[ 14 -37 -25 -47  18 -51] : Bilez
[ 72  -5  63 -63 -56 -61] : fuma
[-21  82 -60 -25 -44 -71] : pomu
[-78 -22  23 -34  75  22] : Piber
[-12 -83  76   4  54 -49] : pob
[ 37  43  26  50 -62 -50] : lin
[ 50 -62 -49  43  78  91] : zelid
[ -7 -45  75  -6   4  21] : dufik
[-84  42  58  36 -42 -90] : fika
both dufik pob:  : [4]
start: [ 58  36 -42 -90] : fika, 2
start: [ 50 -62 -50] : lin, 3
which: [-78 -22  23 -34  75  22] : Piber

[ -3   1  -6  -1  29   1   3  -3 -39  -4   3  20   0   0 -14   0  -1  -3
   3   0  -1   7   3   5  -3  -2   8  -3  -4  -2   0  34   0 -19  -1   3
   2   6 -13  -1  -2   1  17 -35   0  -4  32 -18   4  -2   1   0   7] : Vaf
[ -3   1  -1   0  36   1   1  -2 -74  -3  -3  38   3  -2  -7  -1  -2   1
  -2   1   5   0   5   9  -4   2  14  -5  -6  -4  -4  54  -2 -43   1   6
   2  13  -3  -1  -1   1  30 -51   2 -10 -13 -41   3  -4   2   0   8] : pomu
[ -1  -4  -5   0  29   1   1  -2 -46  -4  -2  23   2   1 -10   0   0  -4
  -1   2   2   2   4   5  -2  -1  12   0  -4  -3   0  35  -1 -33   1   5
   2   7  -5  -1   0   1  19 -40   1  -5  -2 -30   3  -2   2   0   6] : dufik
[ -8   1   4  -3  30   3   6  -4 -55  -2   6  33   1  -5 -12  -1   1  -2
   6  -4   0   6   4   6  -4   1   3  -1  -6  -2  -7  48   0  -7  -2  -1
   2  10 -17   0  -4   0  25 -34   1  -9  51 -13   4  -5   1   1   8] : Bilez
[ -2   1   3   0  23   1   0  -1 -54  -2  -4  28   3  -1  -2   0   1  -3
  -3   2   4  -2   3   6  -3   3  11  -3  -4  -3  -3  37  -2 -35   2   5
   1   9   1  -1   0   1  22 -36   1  -7 -25 -32   2  -3   1   0   5] : zelid
[ -4   0  -1  -2  12   1   4  -2 -13  -2   6   8  -1  -2  -8   0   0  -1
   5  -2  -2   6   1   1  -1  -2  -1   0  -2   0  -2  14   0   6  -2  -2
   1   2 -11   0  -2   0   6 -10   0  -2  41   3   2  -2   0   0   4] : pob
[  3   0  -2   1   5  -1  -3   1  -9  -1  -5   3   1   2   2   0   0  -1
  -4   3   2  -3   0   1   0   0   6  -2   0  -1   2   4  -1 -19   2   4
   0   1   6  -1   2   1   3 -10   0   0 -32 -15   0   1   0   0   0] : lin
[ -6   2  -2  -1  49   2   3  -4 -89  -5   0  47   3  -2 -16   0   0  -6
   1   0   3   5   6  10  -5   1  17  -6  -8  -5  -4  69  -2 -47   0   7
   3  15 -13  -2  -2   1  37 -66   2 -11  14 -46   6  -5   2   0  11] : Kenaf
[ -5   0   8  -2   0   2   3  -2 -14   2   4  11   0  -5   1  -1   2   0
   3  -3   0   1   1   1  -1   2  -5   3  -1   0  -6  12   0  13  -1  -4
   0   3  -5   1  -2  -1   6   1   0  -4  24   6   1  -3   0   1   1] : fuma
[ -9   2   1  -3  45   4   7  -5 -78  -4   6   0   1  -5 -18   0   0  -4
   6  -3   0   9   6   9  -5   0   9  -3  -8  -3  -7  65  -1 -23  -2   2
   3  13 -20  -1  -4   1  35 -55   1 -11  53 -28   6  -6   2   1  11] : kena
[-10   1   9  -3  23   4   6  -4 -56   0   5  35   1  -7  -6  -1   2  -2
   5  -4   1   3   4   6  -3   3   0   1  -6  -2 -10  46  -1  -3  -2  -2
   1  10 -13   0  -4   0  25 -27   1 -10  39 -11   3  -6   0   1   6] : Piber
which: [ -2   1   3   0  23   1   0  -1 -54  -2  -4  28   3  -1  -2   0   1  -3
  -3   2   4  -2   3   6  -3   3  11  -3  -4  -3  -3  37  -2 -35   2   5
   1   9   1  -1   0   1  22 -36   1  -7 -25 -32   2  -3   1   0   5] : zelid
which: [  3   0  -2   1   5  -1  -3   1  -9  -1  -5   3   1   2   2   0   0  -1
  -4   3   2  -3   0   1   0   0   6  -2   0  -1   2   4  -1 -19   2   4
   0   1   6  -1   2   1   3 -10   0   0 -32 -15   0   1   0   0   0] : lin
start: [  9  -3  23   4   6  -4 -56   0   5  35] : Piber, 2
which: [ -9   2   1  -3  45   4   7  -5 -78  -4   6   0   1  -5 -18   0   0  -4
   6  -3   0   9   6   9  -5   0   9  -3  -8  -3  -7  65  -1 -23  -2   2
   3  13 -20  -1  -4   1  35 -55   1 -11  53 -28   6  -6   2   1  11] : kena
start: [-1  1 -2] : Bilez, 15
start: [ -2  -2   1  10 -13   0] : Piber, 34
start: [ 17 -35   0  -4  32 -18   4  -2   1   0   7] : Vaf, 42

[39  2  0  5  0  8 91  8  2 51] : kena
[10 16  5 10  9 44 20 20 15 38] : Vaf
[ 2  2  0 10  2 53 23 15 67 15] : Kenaf
[ 2  2  0 10  2 18 61 44 39 11] : lin
both Vaf kena:  : [5]
start: [20 20 15] : Vaf, 6
both kena Vaf:  : [5]
which: [39  2  0  5  0  8 91  8  2 51] : kena

[-51  23 -64  17  91  46 -19  40 -60  -2  31] = pob
[-42 -22  17 -29  35   0  10  64  15  27  77] = Kenaf
[ 74  55   4  94 -20  50 -37  29   5  26 -39] = lin
[-29  23  40 -60  17  46 -64  91 -19  -2  24] = Bilez
[ 59  57  19  -2  95  32 -15  31  21  19 -37] = dufik
[-40  31  59 -49  23  44 -59  79  -4 -39  20] = pomu
[  4  32 -14  31  21  19  17  94  16  51  99] = fika
[-32  30  42 -60  20  63 -60  89 -16   2  25] = Piber
start: [ 23  40 -60  17  46 -64  91 -19  -2] : Bilez, 1
start: [23 44] : pomu, 4
both Piber Bilez:  : [-60]
start: [ 95  32 -15  31  21  19] : dufik, 4

[19 24  1 48 32 38 40]  dufik
[39 19 -1 91 28 32 55]  zelid
[15  8  4 63 23 40 58]  fuma
[12 36  0 53 26 34  0]  pob
[12 36  0 34 28 -1 39]  fika
[15 -1  1 32 27  0 39]  pomu
both pob pomu:  : [0]
start: [63 23] : fuma, 3
which: [19 24  1 48 32 38 40] : dufik
which: [12 36  0 34 28 -1 39] : fika
which: [15  8  4 63 23 40 58] : fuma
which: [15 -1  1 32 27  0 39] : pomu

[-81 -13  25 -47  39]  pomu
[-23  24  38 -12  33]  fuma
[-23 -37  38  -9  -8]  fika
start: [ 38 -12] : fuma, 2
which: [-23  24  38 -12  33] : fuma

[-31   4  -6   9 -13 -22 -36 -10   5  18   6  -7   7  42   0  -7  13   3
   6  15 -13  -2   1  -1 -20] : dufik
[ 41  14 -13  28  23   0  12  -4  -9 -41 -32 -32  27 -10  71  42 -40   5
   0 -22  53 -26 -25 -13 -15] : Bilez
[-39  -5   3 -10 -19 -13 -16  -4   8  32  20  13 -10  30 -37 -26  28  -1
   4  20 -36  12  14   6  -4] : Vaf
[-27 -10   9 -26 -15   1  -8   9   6  28  22  23 -19   5 -50 -29  27  -4
   0  15 -37  18  17   9  11] : pob
[-36  -8   6 -15 -19  -7 -13   0   8  32  22  19 -15  20 -46 -37 -27 -40
   2  26 -39   8  16   8   3] : Kenaf
[ 21   8  -7  15  12  -1   6  -3  -5 -22 -17 -18 -39  -4  39  23 -21   3
   0  27  29 -14 -14  -7  -9] : fika
[-49 -12  10 -23 -26  -7 -17   0  10  44  32  28 -23  24 -66 -42  41  -4
   2  26 -54  23  23  11   7] : fuma
[-52   8 -12  17 -22 -40 -30 -18   9  28   9 -14  14  74   5 -10  21   6
  11  25 -20  -5   0  -3 -36] : kena
which: [ 21   8  -7  15  12  -1   6  -3  -5 -22 -17 -18 -39  -4  39  23 -21   3
   0  27  29 -14 -14  -7  -9] : fika
which: [-52   8 -12  17 -22 -40 -30 -18   9  28   9 -14  14  74   5 -10  21   6
  11  25 -20  -5   0  -3 -36] : kena
which: [ 41  14 -13  28  23   0  12  -4  -9 -41 -32 -32  27 -10  71  42 -40   5
   0 -22  53 -26 -25 -13 -15] : Bilez

[  8  -2   1   7   8 -24 -12   4  10  -3  -9   1  13   5  -3  -8  14  -1
   6  17  -4  -5   3   7  -1  11   2   1   8   5  -1   4   7  -2   8  -5
 -14   2 -10] -> zelid
[-36 -24   2 -23  46 -37  10  42   0   0 -19   8   9  19   5 -13  44  26
   1 -54  33  -7  41  32  15  32  -9   3  11 -22 -15  24   7   1  28 -31
  -4  -7  -5] -> dufik
[ -3  -8  -2   3   3  -3  -1 -10   2 -23   7   0  -3   6  -3  -5  10   0
 -11  -1  -8  -3  -2  -6  -4  13   6  -8  -4   3  -4 -11   7   9 -12  -9
   6  -6   4] -> Bilez
[-51  -7 -16   0   3  25   2   1  19   4 -48  51   0  10 -21  83  21  11
  12  22   7  45 -56 -19   8  25 -20  66  36   6  -4  -7 -11 -46  25 -13
  -9 -13 -27] -> kena
[ -3 -11   6   4  22  -2 -26  -1   9  -9 -11   0  19   3 -12  -1   8  -9
  15  18   3 -12  -7  16  14  11   1  -4  -5   4  -4  10   3   2  25  21
  -5  -1   3] -> fika
[  4 -51 -20  18  20 -12  10  10 -18 -18  -1   2  -8 -58  11  42  10 -37
 -24 -31   3  15  -7   8  37 -20 -24 -17   8  10 -20  21  36  33 -13  -2
  -1 -66 -26] -> Vaf
[ 25  -7   1  12 -14  -4   0  -1 -16  -3  27 -23   7   6  15 -35  -7 -12
  -8 -18   9  -8  15  10  -1  -9  13 -21 -13  -7   5   1   0  26   6  -4
   3 -16  24] -> pomu
which: [ -3  -8  -2   3   3  -3  -1 -10   2 -23   7   0  -3   6  -3  -5  10   0
 -11  -1  -8  -3  -2  -6  -4  13   6  -8  -4   3  -4 -11   7   9 -12  -9
   6  -6   4] : Bilez
which: [-36 -24   2 -23  46 -37  10  42   0   0 -19   8   9  19   5 -13  44  26
   1 -54  33  -7  41  32  15  32  -9   3  11 -22 -15  24   7   1  28 -31
  -4  -7  -5] : dufik
start: [  0  10 -21  83  21  11  12] : kena, 12
start: [11  2] : zelid, 25
start: [-4 10  3  2 25 21 -5 -1] : fika, 30
start: [-20  18  20 -12  10  10 -18 -18] : Vaf, 2

[ 75  -1 -82 -49  20  10 -32 -63   9  46 -29 -18 -75   4 -17] -> zelid
[  2  -1 -13  -6  10  10  -4  -3  -5  -2  -5  -5  -3  -1   3] -> fuma
[  2  -1 -13  -6  -7  10  -4  -3  -8  -2  -5  -2  -3  -1  -4] -> pob
[ -5  -4  -3 -56  29  90 -27 -74  24  50 -31 -25 -75   4  -8] -> Kenaf
which: [ -5  -4  -3 -56  29  90 -27 -74  24  50 -31 -25 -75   4  -8] : Kenaf
which: [ 75  -1 -82 -49  20  10 -32 -63   9  46 -29 -18 -75   4 -17] : zelid
which: [  2  -1 -13  -6  10  10  -4  -3  -5  -2  -5  -5  -3  -1   3] : fuma
start: [-5 -5 -3] : fuma, 10

[-19 -10  26  33 -34 -33 -19 -40 -10] = Kenaf
[ 40 -53  37 -21 -46  12  15 -16  12] = dufik
[  0  -7 -13 -16  -4 -28  20 -63  42] = fuma
[ -9 -18 -25  26 -50 -28  20 -16 -12] = pomu
[  9  23 -37 -12  37  19  21 -26 -25] = pob
which: [  0  -7 -13 -16  -4 -28  20 -63  42] : fuma
both dufik fuma:  : [-16]
start: [ -7 -13 -16  -4 -28  20 -63] : fuma, 1

[-22 -41  40  67 -36  20  32  64  39 -20  39 -17 -33  10  73  10  24 -74
  61  18]  pob
[-16 -41 -14  72 -19  -1 -20  -7 -14 -10   0  -9 -16  17   5  19  -3 -19
   2  43]  kena
[  7  23  -2  46   7  11  17 -18  13  -6  27 -18  -5  19 -10  -2   2   7
   8  -4]  lin
[  9 -30  17 -25   6  45 -68 -38 -14  -5  94   6 -58  32  -6  23  72 -11
 -71 -21]  fika
[-20 -44  18  38 -29  10  12  30  16 -15  27 -15 -23  16  12  16  12 -50
  33  26]  dufik
start: [ 7 23 -2 46  7] : lin, 0
start: [40 67] : pob, 2
both dufik kena:  : [-20]

